Families of rows that turns and mirrors carry onto each other, the same ones carrying the whole set onto itself: the rest of each named row's family, in list order
5 families of 6 rows
Fod: [ -4,  17,  20,  -3,   6,  -3,  -5,   0,  10, -27,  -4,   9,   3,   2, -31,
   2,  -5,  -5,  12]
Rano: [  8,   1, -18, -17, -17, -35,  18,  -7, -15,  43,   3, -12,  -9,  -9,  -3,
 -13,  11,  17, -19]
baz: [-12,   4, -18,   4,  -3,  -6,   7,  -4, -38, -11,  -7,   5,  28,   7, -26,
 -16,  11,  17, -11]
maz: [  2,  19,  13,  -1,   5,  -6, -12,  -4,   8, -25,  -7,  15,   9,  15, -26,
   9,  -4,  -8,   9]
mugom: [ -6,  -5,  14, -27, -20, -45,   3,  10,  21,   2,  15, -18,  -2, -10, -14,
  27,   0,   3,   1]
Vuzip: [ 20,   1, -12, -11,  21, -25,  -6, -18, -25,  14,  24,  -3,  -2,  16, -16,
  28,  -2,   5,  -7]
zofi: [-19,  27,  -5,  -2, -30,  -2,  20,  20,  19,   1,  -7, -17,  19,   7,  -2,
 -10,  -6,  14,  -2]
Ren: [  5,  -4,  10, -26, -17, -45,  -2,  13,  26,   2,  12, -16,  -8,  -2, -11,
  25,  -4,  -3,  -2]
fonum: [ 25,  -1, -14, -14,  21, -27,  -7, -14, -26,  13,  15,  -1,   0,  13, -18,
  29,   0,   0,  -9]
lesu: [-11,  27,  -6,  -4, -34,  -6,  22,  21,  18,  -2, -13, -12,  19,   6,  -4,
  -9,  -2,  13,  -5]
Soz: [  6,   7, -24, -20, -20, -30,  18,   5, -17,  37,  -2, -17, -18,  -9,  -2,
  -7,   7,  15, -17]
pir: [  7,  -5,  11, -19, -18, -48,   5,   4,  27,  12,  18, -17,  -1,  -3, -10,
  22,  -3,   2,  -7]
Taz: [ 16,   1, -12, -15,  23, -22,   3, -17, -31,  17,  18,  -3,   7,  10, -18,
  35,   0,   6,  -3]
voz: [-11,   6, -16,  -1,  -9,  -7,   6, -10, -43,  -5, -10,  10,  28,   7, -23,
  -9,  16,  18,  -7]
Pimi: [  2,   1, -20, -18,  -8, -28,  19,   1, -21,  36,   5, -17, -19, -17,  -9,
 -12,   7,  16, -14]
Gel: [-11,   6, -21,   3,  -7,  -8,   1,  -8, -41,  -3,  -6,   6,  23,  14, -16,
 -17,  14,  18, -12]
guron: [  1,  -9,   8, -22, -13, -45,   4,  14,  17,   2,  22, -23,  -4, -12, -15,
  24,  -5,   3,  -5]
zini: [-18,  29,  -2,  -7, -31,  -3,  26,  17,  18,   1,  -7, -14,  22,   3,  -6,
   1,  -4,  14,   3]
lagi: [ -5,  21,  18,  -5,   3,   0,  -5,  -8,   5, -21,  -9,  16,   7,   8, -30,
   6,  -3,  -5,  17]
Bubu: [-10,  24,   1,  -4, -34, -12,  24,  15,  27,   8,  -7, -12,  18,   3,  -3,
 -10,  -4,  11,  -4]
rovi: [ 19,   2, -14,  -9,  29, -19,   1, -14, -28,  12,  20,  -4,   4,   9, -21,
  26,  -3,   3,  -7]
Biz: [ -3,  11, -14,  10,  -7,  -5,   7, -14, -30,  -2, -10,  11,  32,  16, -20,
 -17,  13,  17, -13]
Bol: [ -1,   6, -19, -20, -17, -28,  15,   0, -13,  39,   5, -17, -19,  -8,  -2,
 -12,   8,  16, -14]
zolav: [ -1,  -2,  11, -21, -17, -43,  -1,  10,  26,   0,  21, -19,  -6,  -3, -12,
  24,  -3,   3,  -1]
Dumo: [ -1,   7, -16, -24, -14, -27,  20,  -2, -19,  41,   1, -15, -19, -17,  -6,
  -3,   8,  16,  -9]
Puza: [ 25,   0,  -9,  -6,  21, -26,  -3, -26, -24,  16,  15,   4,   6,  15, -20,
  20,   1,   3,  -7]
dip: [-15,  23,  -4,  -7, -26,  -4,  26,  23,  21,   2,  -5, -21,  16,  -2,  -7,
  -5,  -7,  14,  -2]
Fif: [  1,  16,  22,   0,  -2, -10,  -8, -10,  16, -22,  -5,  15,  15,  13, -27,
   2,  -4,  -6,   7]
Pek: [ -3,  17,  16,   0,   7,  -5, -13,  -8,   8, -26,   0,  13,   4,  14, -28,
   4,  -4,  -4,  10]
Sezag: [ -3,  10, -23,   4,  -9,  -7,   4,  -7, -38,  -3, -13,  10,  22,  14, -18,
 -16,  17,  16, -15]

The rest of the family of Puza: Rano, pir, Bubu, Biz, Fif
The rest of the family of Soz: maz, Ren, fonum, lesu, Sezag
The rest of the family of dip: Fod, baz, Pimi, guron, rovi
The rest of the family of Dumo: mugom, Taz, voz, zini, lagi

Families of rows that turns and mirrors carry onto each other, the same ones carrying the whole set onto itself: the rest of each named row's family, in list order
5 families of 8 rows
vusa: [-11, -36,  -5,   4, -10,  -5,  11,   1,  20, -12]
dogom: [  9,  -3,  -2,  -4,  -8,  -8, -42,  -3, -12,   7]
semab: [ -8, -17,   5,  -2, -12,  11,  -8,  21, -20,  14]
fezub: [ -9,   1, -34,   5,  10, -13,  -5,  29,  -4, -22]
res: [ 24,   4, -13,  27,   3, -13, -23,   0, -10, -13]
gad: [ 17, -26,  -2,  19, -10,  18, -25,   2,  -5,   5]
duvog: [  4, -22, -21,   6,   6, -17,   6,  36,  -3,  -6]
kisu: [  1, -21, -10,  23, -16,  17, -38,   4,  11,  -1]
Lin: [ 17, -16,  -7, -13, -15, -30, -25,   2,  -5,  -7]
nurug: [ -8, -38, -14,   1,  -5,  -6,  -4, -13,  21,   2]
ruz: [-18,  -1,  -2,   1,  -8,  15, -16,  33, -11,   1]
fub: [  9, -10, -12,  10,  10, -16,  20,  19,   5, -10]
Gule: [-26,  -2, -21,  13, -23,  12,   3, -11, -10,  -6]
kodob: [  3,   3,  -8, -12, -10, -27, -35,  12,   4,  -8]
Lilor: [-23, -15,  10,  16,   0,  12,   2,  22,   2,  -2]
kat: [ 15,  -3, -12,  21,  -8, -30,   1, -12,  -5,   4]
seke: [-25, -22, -11,   0, -14,  -9,  -5,   4,  31,  -9]
sosi: [ -5,   2, -45,   3,  -2,   8, -21,   5, -21, -19]
tefo: [-27, -22, -11,   4,  -6, -16, -23,  -1,  27,  -4]
dazen: [ 28, -20, -24,  -1, -10,   6, -19,   6, -17, -21]
ruki: [ -1, -20, -29, -13, -19,  14, -28,  10, -21,  -6]
gom: [ 10, -35, -20,  33, -13,   7, -20,  -1,  -4,   6]
Nazur: [  8,  -6, -10,  36,  -9, -18,  -1, -11, -20, -10]
vimes: [-10, -21,  16,   5,  -7,  -5, -15,  30, -15,  -1]
porir: [  4,   8, -17,  32, -10, -22, -13, -12,   8,  -5]
rebak: [  3, -17,  10, -13,  -5, -23, -27,  -9,   0,  -6]
leni: [-13, -19, -25,   1, -12, -30,   3,  -9,  19,  -9]
vub: [-13,  -4,  -3,  -8,   0, -19, -41,  14,   6,  -7]
kib: [ 15, -18, -36, -15,   4,   4, -10,   7, -18, -12]
Lege: [ 13,  -1, -40,   1, -14,   8, -26,   4, -15, -22]
vikob: [-25,  -4,  -5,   0,   5,   1, -19,  36,  -6,  -9]
gev: [ -5,   0, -22,  39,  -5, -12, -23, -16,   2, -11]
vodo: [-25,   2, -13,   4,  -6,  -9,  20,  -5,  -7,   0]
ninu: [-26,   3, -30,  20,  -7,   6,  -2, -15, -15, -12]
domur: [-15, -24, -17,  28, -11,   8, -38,  -5,  13,  -2]
Mumel: [-17, -23, -14,   1, -25,   8,  14,  -6, -17,  -5]
Bored: [-11,  -8, -13,  -1,  -7,   7,  10, -15, -27, -13]
Zofug: [ -3,   4, -29,  11,   4, -12,  11,  25,   7, -21]
dese: [ 13, -12, -26,   9,   2, -29,  -8,  21,  10, -25]
Bup: [-11, -34, -16,  22, -18,  26, -15,   8,   0, -10]

The rest of the family of dogom: res, Lilor, ruki, leni, vodo, dese, Bup
The rest of the family of ruz: kisu, Gule, kodob, seke, porir, Lege, Zofug
The rest of the family of vimes: duvog, nurug, gom, Nazur, rebak, kib, Bored
The rest of the family of fezub: sosi, tefo, vub, vikob, gev, ninu, domur

